[[0.150, 0.108, 0.058, 0.173, -0.152, 0.110], [0.085, 0.086, -0.094, 0.115, -0.116, -0.090]] >> 0.173
[[125.9, 43.3, 86.8, 118.2, -160.5, 112.6, -8.5], [111.1, 12.9, 67.3, 76.0, -130.8, 97.4, -48.8]] >> -160.5
[[-0.12, 0.12, 0.13, 0.10], [-0.09, 0.04, 0.17, 0.17]] >> 0.12
[[0.15, 0.02, -0.11, 0.09, 0.09, -0.22, -0.05], [0.10, -0.02, -0.11, 0.07, 0.05, -0.20, -0.05]] >> 0.09
[[-0.169, 0.106, -0.106, -0.047, -0.161], [0.066, -0.023, 0.173, -0.098, 0.074]] >> -0.106
[[0.2, 1.4, 0.3, 1.1, -0.9, -1.1, 0.1], [1.6, -0.4, -1.9, -0.4, 0.4, -0.8, -0.7]] >> -0.9
---
[[-29.7  53.9  52.1  20.0 -53.1  27.2 -42.7]
 [ 44.0   2.9  14.8 -51.8  50.8 -38.9  27.9]] -> 53.9

[-56.4 -30.1  50.0  59.9   1.8  -8.2] -> 59.9

[[-17.6 -38.4 -55.4  15.9]
 [ -7.6 -12.2  52.0   6.9]] -> 52.0

[[ 13.4 -12.9  53.1   8.4  45.4 -55.2 -60.8]
 [-22.2  20.4   9.5 -22.3  10.1   6.7  -3.8]] -> 53.1

[ -9.1  19.6   5.8  22.4 -52.9] -> 22.4

[ 64.2  29.4 -29.0  62.6] -> 64.2
---
[[-19.9  59.6   9.2  -2.2  -9.1]
 [-20.4 -27.2  -3.0 -11.3  10.0]]: -3.0

[[ -9.1  -0.4  -1.3  45.9  71.4   6.8  44.5]
 [  1.9 -11.6  -7.2   3.1  15.8  -2.7   2.7]]: 15.8

[[-38.1 -62.1 -46.7  26.9]
 [-36.3 -24.3 -50.2  50.2]]: -24.3

[[ -1.6 -65.8  -7.6  42.8 -19.9  -9.2]
 [ -1.6 -69.5  -7.6  40.8 -19.9  -9.2]]: 40.8

[[-20.2  41.8 -17.7  25.8  42.9]
 [-48.1  63.3 -17.9  37.3  66.0]]: -17.9

[[ 56.9 -53.0   4.5 -50.0  53.4]
 [ 14.2  33.8   5.9  14.5  34.8]]: 5.9

[[ 22.5 -43.7  60.9  -2.6]
 [-17.9 -43.7 -20.2 -60.9]]: -43.7

[[ -6.6  -4.4   8.9  11.1]
 [-68.6 -22.8  40.8  14.6]]: -22.8

[[ 35.7 -52.3 -64.8  -6.0 -11.8  20.7 -14.5]
 [  7.3 -68.6 -51.5 -30.5  -8.1  28.3  -1.7]]: -8.1
---
[ -5.2 -73.7 -27.6 -22.6] -> -5.2, -22.6

[[ 54.5  43.3 -50.9 -53.9 -13.4 -50.6]
 [-46.8 -47.4  50.9 -49.2 -51.8 -47.7]] -> 54.5, -47.7

[[ 56.7 -51.7 -66.4 -53.8 -58.4 -62.9]
 [ 47.9 -37.0 -57.4 -63.7 -59.8 -60.0]
 [ 56.5  53.2 -55.0 -57.0 -53.3 -58.7]] -> 56.7, -58.7

[ -9.9 -15.2  72.3  -7.1 -14.6 -42.2] -> -9.9, -42.2

[-71.1 -28.6 -35.6  39.7  13.1 -40.9 -18.5] -> -71.1, -18.5

[40.5 56.5 13.4 -9.2 37.6 57.5] -> 40.5, 57.5

[[-21.5 -65.7 -30.0  73.2 -63.4 -63.0]
 [ 63.3 -62.2  69.2  62.9 -63.6  70.0]
 [-66.0 -64.1  72.7 -68.0  71.9 -64.1]] -> -21.5, -64.1

[[-40.0 -55.1  28.6  60.4]
 [ 10.0 -47.8  55.3  24.7]] -> -40.0, 24.7
---
[[3.72, -1.73, 4.45, -16.96], [-9.28, 3.83, 10.85, 0.86], [13.23, -3.56, -0.49, -16.75]] ==> -3.56
[32.418, 168.870, -168.279, -49.872] ==> 168.870
[[-0.9, -1.9, -1.1, -1.8], [-0.1, 1.2, -1.0, -1.5]] ==> 1.2
[[-0.153, 0.121, -0.111, -0.064], [-0.052, -0.043, -0.061, -0.034], [-0.079, -0.090, 0.059, 0.104]] ==> -0.090
[[-0.676, -1.322, 1.680, -1.401], [-1.077, -1.634, 1.419, -0.926]] ==> -1.634
[0.623, -0.961, -0.189, 1.757] ==> -0.961
[-15.3, 2.1, 11.0, 7.1] ==> 2.1
---
array([[ -4, -38,   8, -16],
       [ -6, -34,  33,  33],
       [-35,  35, -10, -25]]) -> -6

array([[200, 123,  75,  52],
       [107, 122, 249, 235]]) -> 200

array([[ 96, 181, 173, 177,  85,  74],
       [188, 102,  64, 116, 148, 162],
       [143, 193,  73, 186,  99,  54]]) -> 188

array([[46, 62, 43, 37],
       [29, 61, 49, 46],
       [17, 21, 73, 84]]) -> 29

array([[12, 66, 16, 68, 91, 12],
       [68, 67, 65, 39, 37, 53]]) -> 12

array([[ 312, -363,  -76, -644, -623, -275, -220],
       [-269,  538,   -1,  113, -505,   35, -526]]) -> 312

array([[134,  51, 192, 238,  80, 239, 133],
       [218,  99, 186, 169,  74, 185,  67],
       [ 31, 153,  88,  61,  13, 174, 106]]) -> 218

array([[7910, 6847, 7923, 8816, 2522],
       [6801, 8020, 9165, 7102, 9195]]) -> 7910

array([[3020, 7854, 5665, 5428, 4724],
       [5710, 5948, 4419, 7265, 6484]]) -> 3020
